Each cloud below is a set of points, in no order, taken from a shape made of curves that can fork, meet and close up, bent smoothly into 16 dimensions.
How many separate parts and how many independent loops does the shape behind each cloud have?
In the rows, zero is written as 128.

pigiv (58 x 16):
118	145	121	142	123	138	141	122	113	130	106	104	140	124	120	156
122	141	127	141	107	133	127	112	115	132	117	119	132	131	111	136
116	152	102	145	173	164	175	156	105	126	80	68	152	110	150	211
110	148	116	113	156	128	157	154	135	123	72	76	145	107	151	199
122	143	124	142	112	136	132	114	114	131	113	114	135	129	113	142
126	139	133	135	96	125	113	106	120	133	125	131	123	137	107	118
120	148	105	131	168	155	167	152	115	123	74	71	148	108	152	207
143	130	155	147	51	125	70	76	108	139	158	182	94	168	72	39
105	156	103	147	172	158	178	160	109	130	82	66	156	111	148	211
115	146	114	111	157	133	156	152	133	121	69	75	144	106	152	201
138	133	152	159	52	131	77	76	99	143	163	178	100	170	68	41
95	160	109	139	165	142	175	163	120	132	81	67	157	111	146	208
146	129	147	136	67	127	81	82	116	132	143	165	100	153	87	70
119	144	121	143	118	137	137	119	113	131	109	108	138	126	117	150
116	147	118	140	131	139	147	128	115	130	99	97	142	120	125	166
115	148	116	137	140	140	153	136	117	127	91	89	145	116	132	178
147	129	155	144	51	126	68	74	109	136	155	182	92	166	74	41
119	148	107	132	163	152	164	150	115	123	76	74	147	109	148	203
98	155	115	122	157	127	164	159	132	128	77	73	151	109	148	200
143	130	146	134	69	125	83	87	118	133	140	161	103	151	90	75
93	158	114	129	160	129	169	163	129	132	79	70	154	109	147	203
117	149	112	134	151	145	159	143	116	125	83	82	146	112	140	191
96	157	115	126	158	127	166	162	131	130	78	72	152	110	147	201
131	135	139	129	86	119	98	101	124	133	132	144	113	144	103	100
152	126	154	142	52	129	67	72	109	133	152	181	91	163	74	44
105	151	115	117	156	127	160	155	134	126	75	75	148	108	149	199
137	133	146	166	57	140	87	76	94	143	162	172	108	166	69	53
116	148	113	136	146	143	155	139	117	127	87	85	146	114	136	184
137	133	148	165	55	139	85	75	93	143	163	173	106	167	68	50
134	134	141	129	81	119	95	98	124	133	134	148	110	147	100	93
156	123	152	140	53	133	69	69	109	130	147	178	92	159	77	51
128	137	136	131	90	121	105	103	123	133	128	139	118	141	105	107
120	147	108	125	165	148	162	151	121	121	72	72	146	107	152	206
97	159	108	141	167	146	176	163	117	132	81	67	157	110	147	210
92	159	112	132	162	133	172	164	126	132	80	70	155	110	146	206
136	133	143	130	78	119	91	95	123	134	136	152	108	148	98	88
115	148	116	138	137	140	151	133	116	128	94	92	144	118	130	174
117	146	119	141	127	139	145	126	115	129	102	100	142	122	123	162
135	135	145	155	64	132	89	83	103	140	154	166	108	160	79	64
119	146	111	116	161	139	158	151	129	121	69	74	144	105	153	201
155	124	150	139	58	133	74	73	111	130	144	172	95	155	81	60
121	143	123	143	115	137	135	117	113	131	111	111	137	127	115	146
136	134	145	150	66	129	88	85	107	139	151	164	107	159	81	67
137	133	151	161	52	133	79	75	97	143	163	177	102	169	68	43
149	127	148	139	62	131	77	78	113	132	144	168	99	155	84	65
109	156	102	148	173	161	178	158	106	129	82	67	156	110	148	211
113	147	115	112	156	129	156	153	135	122	70	75	144	106	152	199
117	148	110	133	156	148	161	145	116	125	80	79	147	111	143	195
128	138	135	132	93	122	108	104	123	133	127	135	120	140	106	111
139	132	146	144	66	126	84	85	112	137	148	164	104	156	84	68
145	128	147	140	65	128	81	81	113	134	145	166	101	155	84	67
125	139	131	137	99	128	117	107	118	132	122	127	127	136	108	123
138	132	155	152	51	127	73	77	105	141	161	180	96	169	70	39
124	141	128	139	104	131	124	110	116	132	119	122	130	133	110	130
156	123	151	139	56	134	70	70	109	130	145	175	94	157	79	54
139	132	144	131	75	121	88	91	121	133	138	156	106	150	95	82
136	134	144	163	60	138	89	78	95	142	160	168	109	164	73	59
119	150	103	140	172	161	172	154	108	124	77	69	150	109	151	210
parts : 1
loops : 2

negi:
66	140	128	149	116	121	90	120	104	143	118	165	110	163	160	89
69	128	136	138	99	123	92	142	105	163	109	173	154	160	168	100
114	128	124	137	134	126	118	109	125	123	128	131	105	129	129	118
162	107	108	102	142	113	168	108	141	119	121	98	117	107	104	146
148	110	113	111	137	118	153	108	137	122	124	107	118	114	111	137
197	106	107	99	155	124	177	106	153	96	130	79	109	95	89	165
74	144	132	158	123	129	84	112	108	132	129	161	98	156	156	91
82	141	140	161	126	141	81	111	113	128	137	161	101	148	151	98
143	112	118	116	139	119	146	108	136	121	126	110	116	115	112	134
221	87	112	68	137	113	193	147	160	127	106	62	175	75	84	199
219	93	109	78	145	117	191	134	159	116	114	64	153	80	84	190
170	115	172	150	143	190	101	114	153	113	167	131	140	90	110	158
173	115	167	148	148	184	107	109	155	107	166	123	130	89	106	157
139	120	179	162	128	193	77	126	143	125	162	156	149	106	133	143
49	137	87	117	107	62	130	126	91	160	79	149	111	177	164	76
223	100	108	82	150	121	187	125	159	103	121	61	134	83	81	190
151	109	113	107	139	115	158	110	141	122	121	104	118	112	110	140
44	134	83	103	95	49	142	143	87	175	67	149	134	183	169	78
117	128	165	166	129	176	74	120	131	125	155	160	131	123	140	126
183	109	112	109	155	129	166	101	150	99	137	88	102	99	94	157
147	117	183	161	129	197	78	126	146	124	164	153	153	102	128	149
68	143	128	152	121	121	89	115	104	140	121	163	102	161	160	90
154	108	110	104	141	114	162	108	140	121	121	102	119	110	106	141
98	133	119	138	130	115	112	110	117	127	122	137	101	141	138	106
70	124	145	134	92	127	91	154	107	176	105	177	175	157	172	104
98	136	153	165	126	159	74	116	121	125	146	163	114	138	147	111
222	97	108	83	151	121	188	128	160	105	121	62	141	81	82	192
222	96	110	80	150	121	188	129	159	109	119	63	144	82	82	191
220	100	106	84	153	123	188	123	159	103	123	63	133	84	82	187
176	109	110	108	151	124	165	102	148	103	133	90	107	101	98	153
62	127	97	99	92	64	141	154	96	180	70	150	158	170	164	93
70	125	142	137	97	124	93	149	107	170	107	175	165	159	171	103
43	138	81	106	97	50	139	138	86	172	66	149	124	184	167	75
68	137	102	129	117	88	118	117	101	143	100	146	103	164	154	87
209	105	107	91	156	120	183	113	156	100	126	70	119	91	86	174
70	144	129	156	121	124	85	116	105	135	126	163	100	159	157	90
70	132	136	141	103	121	93	139	106	162	110	172	146	162	167	99
158	108	109	102	142	113	167	109	141	119	120	98	119	110	105	144
122	125	125	133	136	127	123	108	128	121	130	127	108	125	124	122
61	139	96	125	114	79	121	120	96	148	92	147	103	170	157	82
139	115	119	121	138	123	140	107	136	121	127	115	115	116	115	131
55	119	150	131	80	122	88	165	103	195	95	187	199	160	179	100
46	134	84	103	94	50	142	142	88	176	66	148	135	180	167	79
133	117	123	125	137	125	134	107	132	122	128	118	113	118	117	130
43	138	83	107	100	51	137	134	86	169	70	149	122	184	167	73
46	120	151	130	75	115	89	166	100	200	92	191	202	163	182	95
165	108	108	101	145	114	167	107	142	115	123	95	115	107	103	147
67	135	132	143	108	120	92	133	105	154	111	169	133	162	165	95
217	101	108	87	154	121	186	121	156	102	124	66	126	85	83	183
181	111	113	113	155	130	162	100	150	99	138	90	103	100	95	156
106	131	160	165	127	166	72	117	125	126	151	161	123	130	145	118
132	123	176	163	128	188	75	124	138	125	161	158	144	114	136	137
128	120	124	130	137	125	129	108	132	121	129	123	111	120	121	126
66	140	128	149	114	119	90	124	103	147	114	166	115	161	162	91
174	108	110	106	151	122	166	105	146	107	130	90	109	101	97	152
68	124	103	100	91	73	140	158	101	181	73	149	166	167	162	99
57	128	94	99	91	59	141	153	94	179	70	149	153	174	166	89
169	113	177	151	141	192	97	117	153	114	166	134	142	90	113	159
200	107	105	96	156	121	180	110	153	99	129	74	110	93	88	169
189	109	109	103	156	126	171	102	150	97	134	82	103	100	90	161
75	136	107	134	120	97	115	113	105	139	106	144	100	159	149	91
68	136	131	144	109	119	91	129	103	152	113	168	126	161	163	93
54	138	91	121	110	69	126	123	93	155	84	146	109	175	160	79
63	120	150	131	84	124	89	162	105	187	101	183	193	157	175	105
50	131	87	100	93	54	142	148	91	179	65	147	142	179	166	82
66	120	149	131	87	126	90	160	106	185	103	182	189	158	174	105
219	90	110	74	143	116	189	138	158	119	112	63	160	79	84	191
109	130	123	137	132	122	115	109	122	123	128	132	105	132	132	112
92	134	117	137	126	111	112	110	112	130	120	139	102	145	141	103
126	125	173	164	129	183	74	123	135	125	160	159	138	116	138	133
52	119	149	132	78	119	89	166	102	197	94	188	201	160	179	97
62	120	151	132	83	125	88	165	104	192	100	186	198	160	177	102
175	115	159	146	151	179	111	104	154	103	166	118	121	90	101	157
165	115	180	154	136	197	91	121	153	118	168	141	150	91	117	158
77	145	135	159	125	134	81	112	110	130	133	160	99	152	154	94
219	95	111	80	147	120	188	132	158	112	117	65	148	81	84	189
169	108	109	103	147	118	168	106	143	112	127	92	113	104	100	149
154	115	184	157	131	197	84	125	149	123	166	149	154	97	123	154
223	98	110	81	149	121	187	128	160	107	119	62	142	81	84	191
83	136	114	135	124	104	114	114	109	134	113	141	101	153	144	97
93	138	148	164	126	152	76	113	118	125	143	160	110	140	149	105
69	121	147	134	89	126	91	157	108	181	103	180	183	157	173	107
161	114	183	155	135	199	86	124	152	121	166	146	152	94	121	158
227	86	113	63	135	111	195	154	160	129	103	58	186	71	84	202
44	138	84	112	104	57	134	130	89	166	73	149	114	182	165	75
parts : 2
loops : 0
